Rows swapped in pairs by one turn or mirror: which row each one swaps with
z_602: -11.2,-8.3,-42.5,-22.7,31.3,-20.0,-44.8,-14.3,9.9,-7.9,-1.2,-0.8,-43.7,-11.6,-9.3,-36.5
z_893: -11.4,9.3,-30.3,-30.8,22.6,-6.2,-13.4,11.4,-23.9,14.1,35.7,-1.1,-38.2,7.6,28.7,42.2
z_526: -43.8,16.8,-19.8,-38.6,-1.8,15.8,28.8,-14.2,16.8,-2.3,-6.7,9.2,8.8,35.1,28.5,-7.8
z_133: -20.5,6.7,-35.1,-27.9,29.9,-7.4,-13.6,10.9,-28.8,15.3,31.3,3.5,-34.0,-0.3,24.2,39.5
z_389: 38.5,-24.0,-39.3,-2.1,5.9,11.1,1.9,-10.3,1.0,-22.5,3.7,-36.3,-36.4,11.7,-3.8,24.2
z_10: 32.9,-11.4,-47.7,-4.4,4.9,13.6,0.0,-19.9,4.7,-24.7,4.4,-18.6,-43.3,10.6,-12.8,28.9
z_677: -13.6,14.6,-12.3,31.8,5.7,42.7,16.4,-25.4,-17.0,-44.8,0.0,27.3,-42.5,23.9,-2.6,1.0
z_541: 31.9,-20.1,-40.0,-6.2,7.6,6.5,2.2,-29.0,-1.2,-29.1,12.3,-17.3,-40.7,4.5,-8.0,31.6
z_912: -12.2,8.4,-36.3,-26.6,25.4,-12.9,-1.9,6.3,-30.0,20.3,31.5,5.9,-32.7,1.4,28.3,39.6
z_510: -4.3,-10.0,-38.7,-26.2,21.8,-21.9,-36.0,-20.6,2.5,-2.0,-7.9,-6.5,-42.9,-12.2,-14.0,-45.2
z_980: -24.2,-17.8,-13.4,28.0,-18.3,13.7,-12.4,-14.2,-65.0,-3.2,-2.0,14.7,-29.0,14.8,18.1,-16.2
z_576: -12.9,13.7,11.8,31.0,-2.7,-32.7,7.7,16.2,2.2,-19.0,-13.6,17.8,-23.2,5.5,22.1,-42.9
z_990: -46.8,14.8,-18.6,-31.9,-6.9,23.3,26.9,-16.9,7.1,-13.8,-3.7,12.7,18.8,32.1,18.6,-10.5
z_460: -10.2,17.2,0.9,31.9,6.8,40.8,24.0,-22.9,-12.7,-42.4,-6.6,2.3,-31.6,26.1,-3.6,6.1
z_872: -7.2,24.3,12.2,24.9,-2.7,-31.7,6.6,14.1,-5.4,-13.8,-20.3,25.4,-30.2,3.9,11.6,-44.2
z_173: -10.5,19.7,12.1,34.6,0.7,-36.1,6.1,18.0,-13.0,-18.7,-12.5,16.3,-19.4,12.6,20.9,-36.3
z_478: -23.0,-11.9,-14.4,23.3,-22.9,17.2,-18.9,-14.3,-63.7,-10.6,-14.0,12.8,-23.2,17.1,10.6,-16.2
z_588: -9.7,-8.3,-48.5,-21.0,28.0,-29.2,-37.4,-17.2,0.0,-6.9,-9.9,-1.4,-44.3,-6.5,-15.8,-42.9
z_8: -12.7,17.5,3.2,29.5,-0.7,-36.6,8.4,15.2,-9.3,-14.1,-20.8,15.4,-26.9,12.6,11.5,-47.2
z_961: -9.6,-9.3,-50.1,-28.0,28.2,-19.7,-44.6,-22.3,4.8,-10.7,-5.9,-1.4,-35.7,-5.1,-12.3,-39.3
z_423: -17.4,-10.7,-40.7,-28.8,26.6,-13.2,-41.7,-12.7,0.6,-5.6,-1.0,8.3,-44.1,-12.7,-13.4,-45.6
z_335: -40.7,14.4,-12.1,-38.0,0.0,22.7,28.3,-13.7,16.8,-10.4,-8.0,10.7,14.3,28.7,24.7,-1.1
z_88: 25.2,-20.6,-42.3,-10.3,21.7,15.2,-4.9,-23.9,-5.9,-26.3,12.4,-25.4,-42.9,10.9,-14.1,30.0
z_720: 20.0,12.5,-45.8,-25.7,-19.2,6.7,-34.1,7.1,0.8,-19.4,-37.2,-1.7,-11.8,29.1,-9.9,7.5
z_449: -6.2,20.5,11.5,26.1,-0.7,-34.7,10.5,19.1,-8.9,-11.4,-17.9,25.3,-27.0,13.7,12.7,-37.7
z_38: -15.2,10.2,-32.5,-24.3,17.6,-13.6,-11.3,9.5,-33.0,13.4,39.3,-2.1,-25.6,6.6,24.2,38.9
z_273: -12.1,7.7,-4.9,38.8,0.7,42.2,26.2,-24.5,-16.9,-34.1,-1.3,6.0,-38.7,22.1,-2.5,1.1
z_311: -6.5,14.3,12.8,21.5,-5.7,-30.8,7.2,28.8,-2.5,-12.6,-14.2,15.1,-21.3,6.8,17.6,-41.5
z_209: 19.8,1.9,-46.7,-21.3,-24.8,1.8,-38.1,5.5,-16.2,-20.3,-38.8,-2.2,-12.7,21.8,-8.3,8.9
z_261: -8.4,-13.5,-40.5,-30.7,29.1,-19.7,-38.5,-20.6,0.4,1.6,-7.1,-2.6,-43.6,-4.9,-18.4,-40.6
z_13: -20.7,6.2,-23.0,-27.7,22.3,-5.5,-5.6,4.9,-29.8,13.1,39.4,5.7,-29.4,-2.1,30.2,39.7
z_50: -44.2,9.0,-13.7,-28.0,-5.2,19.6,35.4,-8.4,12.8,-12.8,-15.0,13.5,12.9,30.9,24.8,-8.2
z_83: -22.4,14.9,-29.6,-26.8,23.5,-12.3,-6.4,3.9,-29.8,19.4,36.5,8.6,-34.0,9.6,31.2,34.4
z_999: -45.4,19.2,-18.7,-29.6,1.9,23.2,34.8,-16.3,10.9,-6.1,-13.8,9.3,10.0,32.2,22.0,-8.5
z_675: -44.3,9.7,-12.5,-28.8,-5.1,23.8,32.2,-17.4,11.2,-13.1,-3.3,16.2,4.5,35.2,28.5,-9.9
z_531: -4.2,10.3,-0.1,32.2,0.8,32.6,34.6,-19.7,-11.1,-47.7,-2.6,12.9,-28.0,28.7,-0.3,8.5

z_389 pairs with z_677
z_173 pairs with z_961
z_531 pairs with z_88
z_50 pairs with z_133
z_273 pairs with z_10
z_460 pairs with z_541

